0: ndarray[ 0.343  0.466  0.001  0.778  0.132 -0.087 -1.551 -1.368 -1.487  1.662 -1.512  0.495 -0.043  2.905  0.087  0.994]
1: ndarray[ 1.442  0.879  0.050 -0.962 -0.084 -1.018  0.471  0.843 -1.609  1.000  1.694 -0.787  0.775  1.930  0.648 -0.264]
2: ndarray[-0.327 -1.783 -1.059  0.438 -1.263  0.698  1.305  0.797  1.345  1.588 -1.268 -0.210 -1.882 -1.210 -0.499 -0.656]
3: ndarray[ 1.433 -0.469 -1.115  0.930  0.987  1.159  0.574 -0.100  0.218  0.870  0.756  0.829  0.756 -0.294 -1.646  0.153]
4: ndarray[-1.250 -1.439 -0.269  1.042 -0.492  0.987  0.443  0.636  0.690  1.578 -1.060 -1.240 -1.877 -0.611 -0.211 -1.153]
5: ndarray[ 1.765  1.272  1.718  0.069 -1.104  1.063  1.517  0.599  1.066  1.091 -1.099  0.163 -0.866  0.530 -1.465 -0.654]
6: ndarray[-0.974 -1.208 -0.580 -1.978  1.291  0.705  0.347 -1.149 -0.013  0.366  1.375 -1.396  0.872  2.109  0.666 -0.122]
7: ndarray[-1.287 -1.888 -0.824  0.768 -0.853  0.596  1.156  0.965  0.971  1.305 -0.923 -0.808 -1.648 -1.545 -0.208 -1.036]
8: ndarray[ 1.306  1.437 -1.467 -0.946 -2.612 -0.717 -1.364 -0.722 -1.620 -2.072  0.955 -0.988  0.933 -2.746  1.149  0.647]
9: ndarray[-0.948 -1.211 -2.633 -0.009 -1.760  1.264  0.811  2.288 -1.149 -1.978  0.159  2.294 -1.453 -1.338  1.441  1.702]
10: ndarray[ 1.868  1.500  1.304 -0.013 -1.533  1.061  0.971  0.543  1.207 -0.117 -0.859  0.666 -0.669 -0.118 -1.357 -0.688]
11: ndarray[-0.091 -0.352 -1.565 -1.835  0.251  1.413  0.319  1.532 -1.374 -1.128 -0.557 -0.292 -0.735 -1.463  0.044 -0.660]
12: ndarray[-0.520  1.340  1.587  0.519  0.717 -1.403  0.526  1.831 -1.689  1.075  0.987  0.164  0.424  0.205  1.465 -0.127]
13: ndarray[ 1.970  1.180  1.334  0.275  0.912  0.996  1.305 -0.848 -1.248 -0.752  0.522 -0.667 -0.173  1.712  0.466 -1.528]
14: ndarray[-1.012  0.938 -0.104 -1.500 -2.729 -0.884  0.354 -0.769  1.144 -1.143  0.627  0.900  0.127  0.486 -0.568  0.982]
15: ndarray[-1.225  0.489  0.154  0.553  1.017 -0.340 -0.349  0.480  0.417  1.386  1.412 -1.323 -0.219 -0.642  0.592 -0.104]
16: ndarray[ 1.638 -0.354 -0.547  0.848 -0.603 -1.094 -0.828  1.626  0.796 -1.434  1.072 -0.906  1.568 -1.509 -0.978  0.268]
17: ndarray[ 1.922 -1.818  1.394  0.374  1.000 -0.203  0.223 -0.430  0.363  0.904 -0.068 -0.874  0.745 -0.552  0.325  0.522]
18: ndarray[-1.061 -0.351  0.457  0.320 -1.670  1.038 -1.032 -1.119 -0.795 -0.177 -1.559  0.576  1.106  1.819  0.177 -0.083]
19: ndarray[-0.235  1.218  1.046 -1.379  0.858 -0.381 -0.002 -0.596 -0.568  1.705 -0.333 -0.171 -1.248  0.940 -0.365  1.312]
20: ndarray[ 1.344  0.486 -1.488 -1.378 -0.110  1.665  0.044 -0.665  0.352  0.637 -0.522  0.321  0.314 -0.734 -1.185 -0.837]
21: ndarray[ 0.830 -0.430  0.948  0.234  1.891  0.855  0.316  1.727  1.196  2.258 -1.625 -1.430 -0.298  2.306  0.166  0.510]
22: ndarray[-0.807  0.733  0.130 -0.877 -1.701 -1.107 -0.129 -0.394  0.477 -1.565  0.748  0.334  0.053 -1.695  0.322  0.009]
23: ndarray[ 0.192  0.386  0.230 -0.903  1.200  0.300 -0.652 -0.105 -1.153 -1.122  0.200  0.493 -1.851 -1.973  0.224 -1.080]
24: ndarray[-0.746 -0.070 -0.582 -1.581  0.821  1.144  0.132  1.010 -1.310 -0.428 -0.527 -0.599 -0.784 -1.123 -0.197  0.053]
25: ndarray[ 0.050  0.432  1.768 -0.043  1.504 -1.786  0.031  2.393 -1.939  0.066  0.930 -0.946  0.365 -0.135  1.534 -0.390]
26: ndarray[ 0.827  0.381  0.605 -0.931  1.739  0.068 -1.123 -0.335 -1.364 -0.583  1.250 -0.219 -1.140 -1.742  0.569 -1.160]
27: ndarray[-0.711  0.852 -0.968  0.481 -0.301  0.126 -1.190 -1.233 -1.713  0.793 -1.318  1.830 -0.322  2.143  0.554  1.351]
28: ndarray[-0.704 -1.051  0.073  0.606  1.145 -1.469  0.709  1.139  1.158 -0.243 -1.803 -0.214  0.524  1.374  1.055 -0.322]
29: ndarray[-0.943  0.528 -0.330 -1.433  0.204  0.754  0.496 -0.562  1.215 -0.115  1.723 -0.026  0.409  0.897  1.628 -0.642]
30: ndarray[-0.699 -0.337 -0.060  1.211  0.526 -0.235  0.015 -0.018  0.616 -1.473 -1.307 -0.170 -0.382 -0.554  0.701 -1.315]
31: ndarray[-0.864  0.685 -0.501  0.020  0.506 -0.668 -0.229  1.144  0.877  1.635  1.052 -0.961 -0.909 -1.070  0.466 -0.393]
32: ndarray[ 1.101 -0.673  0.151  1.026  1.874  0.847  0.730 -0.735 -0.198  1.991  1.064  0.514  1.326  1.339 -1.490  0.141]
33: ndarray[-0.905  1.573 -0.643  1.065 -2.025 -1.450  1.599  3.742 -1.247 -3.866  1.503  2.091 -0.134 -4.173  1.798 -0.328]
34: ndarray[ 0.090 -0.735  1.275 -0.935  0.150 -0.017  0.903 -0.666 -0.176 -0.322  0.194 -0.113  0.802  0.612 -1.035  0.937]
35: ndarray[ 0.119 -0.013  0.207  0.995  1.208 -0.923 -0.883 -1.217 -0.945  0.010  0.064  0.637 -0.295  1.366  1.273  1.368]
36: ndarray[-1.241  0.172 -0.946  0.702  1.352 -0.575 -0.505  0.942  0.861  2.064  1.419 -1.555 -0.766 -0.971  0.075  0.547]
37: ndarray[-0.476 -0.907  0.070  0.874 -1.712 -0.555  0.143  1.682  0.313  0.202 -0.019  1.482 -1.811 -0.169 -1.495  1.958]
38: ndarray[ 1.173  0.810  1.682 -1.748  1.321 -0.721 -0.083 -0.556 -0.688  1.524 -0.824 -0.890 -1.307  1.828 -0.029  0.502]
39: ndarray[-0.741  0.063  0.440 -0.038 -1.381  1.414 -0.480 -1.164  0.057  0.173 -1.173  0.414  1.512  1.483  0.348 -0.281]

ndarray[-0.665 -1.159 -0.656 -2.060  1.401  1.025  0.541 -1.379  0.571  0.386  0.550 -1.536  0.719  2.306  0.322  0.105] 6 29
ndarray[ 1.849  1.193  0.946  0.747  0.873  0.879  1.236 -0.695 -1.603 -1.035  1.021 -0.693 -0.015  0.916  0.339 -1.251] 13 1
ndarray[ 2.025 -1.679  1.569  0.661  1.462 -0.761  0.451 -0.466  0.280  1.844  0.030 -1.658  0.351  0.214  0.380  0.112] 17 32
ndarray[ 1.224 -1.209  1.242  1.235  0.623 -0.634  0.098 -0.027 -0.112  0.272  0.373 -1.305  0.426 -1.239  0.275 -0.580] 17 15
ndarray[ 1.780 -1.445  1.239  1.254  1.031 -0.593  0.301  0.640  0.167  0.106  0.115 -1.245  0.139 -1.663  0.288  0.116] 17 16
ndarray[ 0.990 -0.142 -1.501  1.338 -1.049 -0.220 -1.213  1.695  1.046 -2.398  0.953  0.118  1.278 -3.177 -1.306 -0.278] 16 22
ndarray[-1.219 -0.561  1.261  0.941  1.363  0.239 -0.038 -0.517  0.341  0.832  1.136 -1.510  0.990  1.268 -0.129 -1.231] 15 6
ndarray[ 0.218  1.252 -0.224  0.670 -0.470  0.194 -0.759  0.237  0.241 -0.117  0.511  1.325  1.153 -2.545  0.566 -0.324] 22 16
ndarray[-1.328 -0.684 -0.202  0.224  0.588 -1.185  1.503  1.131  0.401  0.191 -0.645  0.441  0.414  2.233  0.402 -0.065] 28 34
ndarray[ 1.413 -0.429 -0.925  1.044  1.137  1.140  0.746 -0.273 -0.296  0.760  0.895  0.924  1.151  0.117 -1.475  0.232] 3 32
ndarray[ 1.265 -0.978 -1.185  0.717  0.824  1.519  1.278  0.327  0.718  0.415  1.580  1.750  0.919  0.368 -1.684  0.275] 3 32
ndarray[ 1.399 -0.702 -1.286  1.046  1.255  1.130  0.815 -0.335 -0.423  0.514  1.149  1.013  1.061  0.069 -1.981  0.201] 3 32
ndarray[ 1.386  1.420 -0.473 -0.725 -1.737 -0.793 -1.180 -0.911 -1.552 -0.693  1.179 -1.574  1.476 -0.884  0.938  1.105] 8 22
ndarray[-0.574 -1.483 -1.616 -0.090 -0.530  1.224  0.587  1.541 -1.303  0.237  0.302  1.831 -1.307  1.204  1.285  2.025] 9 37
ndarray[-0.884  0.017 -0.233  0.332  0.753 -1.451  0.680  1.497  0.956 -0.081 -1.854 -0.265  1.190  1.389  1.050 -0.033] 28 30
ndarray[ 1.964  1.225 -1.672 -0.379 -0.175  1.387 -0.021 -0.392  1.106 -0.153 -0.217  0.195 -0.025 -0.298 -0.815 -0.904] 20 3
ndarray[-1.109  1.045 -0.170 -0.599 -1.934 -1.206  0.333 -0.056  0.588 -2.102  1.113  0.771  0.567 -2.031 -0.385  0.349] 22 14
ndarray[ 1.458  0.840 -0.485 -0.461 -1.788 -1.133 -0.735 -1.338 -0.936 -0.466  1.480 -1.366  1.233 -0.861  1.352  1.468] 8 22
ndarray[ 1.920 -0.265 -0.384  1.326 -0.469 -0.596 -1.428  1.223  0.467 -0.631  0.563 -0.724  1.164 -0.697 -0.495 -0.178] 16 17
ndarray[ 1.433 -1.566  1.185  1.325  0.961 -0.305  0.286  0.348  0.069 -0.213  0.388 -1.293  0.595 -0.985  0.544 -0.399] 17 30
ndarray[-1.386 -0.158  1.127  0.885  0.888  0.299  0.034 -0.886  1.050  0.531  0.497 -1.286  1.510  0.245 -0.478 -1.510] 15 30
ndarray[-0.535  1.124 -1.174  0.781 -0.469  0.362 -1.310 -0.735 -1.294 -0.670 -1.324  1.563 -0.054  0.960  0.091  0.865] 27 18
ndarray[-1.305  0.794  0.011 -0.962 -2.402 -1.173  0.033 -0.510  0.053 -2.079  1.025  0.914  0.151 -1.680  0.212  0.027] 22 14
ndarray[ 1.194  1.368 -1.142 -0.593 -2.593 -1.332 -0.798 -0.453 -1.096 -2.657  0.964 -0.695  1.116 -2.284  1.317  1.138] 8 22
ndarray[ 0.315 -0.519  0.270  0.892  1.457 -0.781 -0.884 -1.257 -1.715 -0.272  0.053  0.729 -0.095  0.748  1.510  1.162] 35 27
ndarray[ 0.142 -0.331  0.088  0.621  1.447  1.083  0.155  1.624  0.829  1.639 -1.660 -1.607 -0.402  1.873 -0.794  0.671] 21 28
ndarray[-0.558 -0.561 -1.309  0.775  0.784 -1.094 -0.339 -0.947  1.135 -0.298 -0.536 -0.013 -1.133 -1.055  0.057 -0.391] 30 31
ndarray[ 2.290 -0.913 -0.449  0.799  2.151  1.325  0.650 -1.067 -0.710  2.586  1.193 -0.412  1.219  2.425 -1.735 -0.041] 32 3
ndarray[-0.906 -0.761  0.134  1.164  0.054 -0.869  1.142  0.974  0.306  0.395 -1.229  0.511  0.618  2.693  0.971  0.030] 28 39
ndarray[ 1.412 -1.350  0.810  0.308  0.944 -0.757  0.349 -0.017  0.277  0.569 -0.678 -0.971  0.326 -1.643  0.524  0.062] 17 30
ndarray[ 1.430  1.177  1.497 -0.491  1.282  1.113  0.765 -1.105 -1.634 -1.013  0.819 -0.890  0.084  1.484  0.103 -1.273] 13 1
ndarray[-0.378 -1.016 -1.744  0.425  0.894 -1.147 -0.066 -0.696  1.583 -1.359 -0.720 -0.072 -1.359 -1.685  0.432 -0.534] 30 23
ndarray[-0.762 -1.173 -0.830  0.092 -1.329 -0.881  0.966  0.635  1.009 -2.612  0.027  1.385  0.474 -3.073 -1.200  0.555] 22 16
ndarray[ 1.741  1.454 -0.290 -0.293 -2.580 -1.521 -0.782 -0.437 -1.711 -1.750  0.441 -0.782  0.970 -1.268  1.510  0.829] 8 22
ndarray[ 0.001 -1.451 -0.127  0.449 -1.657 -0.445  0.142  1.081  0.571  0.891  0.125  1.160 -1.877  0.220 -1.606  1.447] 37 2
ndarray[-0.949 -0.882 -0.688  0.496  0.538 -0.021 -0.417  0.135  0.022 -1.983 -1.169 -0.417 -0.438 -0.016  0.660 -0.913] 30 28
ndarray[ 1.964  1.340 -1.416 -0.918 -0.285  1.770 -0.496 -0.656  0.883  0.227 -0.619  0.386 -0.097  0.270 -1.341 -1.284] 20 10
ndarray[ 0.680  0.331  0.027  0.928  1.311 -1.530 -1.368 -0.703 -1.507 -1.534 -0.634  0.098 -0.220 -1.147  1.506  1.252] 35 26
ndarray[-1.244 -0.609 -0.480  0.219  0.715 -1.123  0.680  1.263  0.559  0.168 -1.207  0.286  0.658  2.048  1.254 -1.046] 28 30
ndarray[ 0.944 -0.745 -1.157  1.516  0.946  0.983  1.166  0.074  0.258 -1.177  0.954  1.594  0.654 -1.591 -1.618  0.192] 3 16
ndarray[ 0.731 -0.178  1.676  0.170  1.712  0.985  0.356  1.177  1.038  2.999 -1.152 -1.995 -0.304  2.784 -0.659  0.935] 21 38
ndarray[ 1.797 -0.714 -0.645  0.637 -0.615 -0.542 -1.331  1.184  0.412 -1.093  1.108 -0.494  1.004 -1.455 -1.132 -0.401] 16 3
ndarray[-0.617  0.484 -1.040  0.218 -0.310 -0.282 -1.247 -0.727 -1.930  0.205 -1.511  1.294 -0.305  0.919  0.186  0.775] 27 0
ndarray[-0.488 -1.327  0.428  0.625 -1.355 -0.487 -0.009  1.342  0.488  0.852  0.131  0.911 -1.500 -0.151 -1.346  1.753] 37 2
ndarray[ 0.442  0.077  0.336  1.256  0.481 -1.256 -0.577 -0.825 -1.596 -1.332  0.680  0.946  0.011  0.036  1.452  1.626] 35 27
ndarray[ 0.237 -0.593  1.440  1.014  1.886 -0.974 -0.831 -1.215 -2.009  0.236  0.113 -0.002 -0.012  1.051  1.424  0.551] 35 0
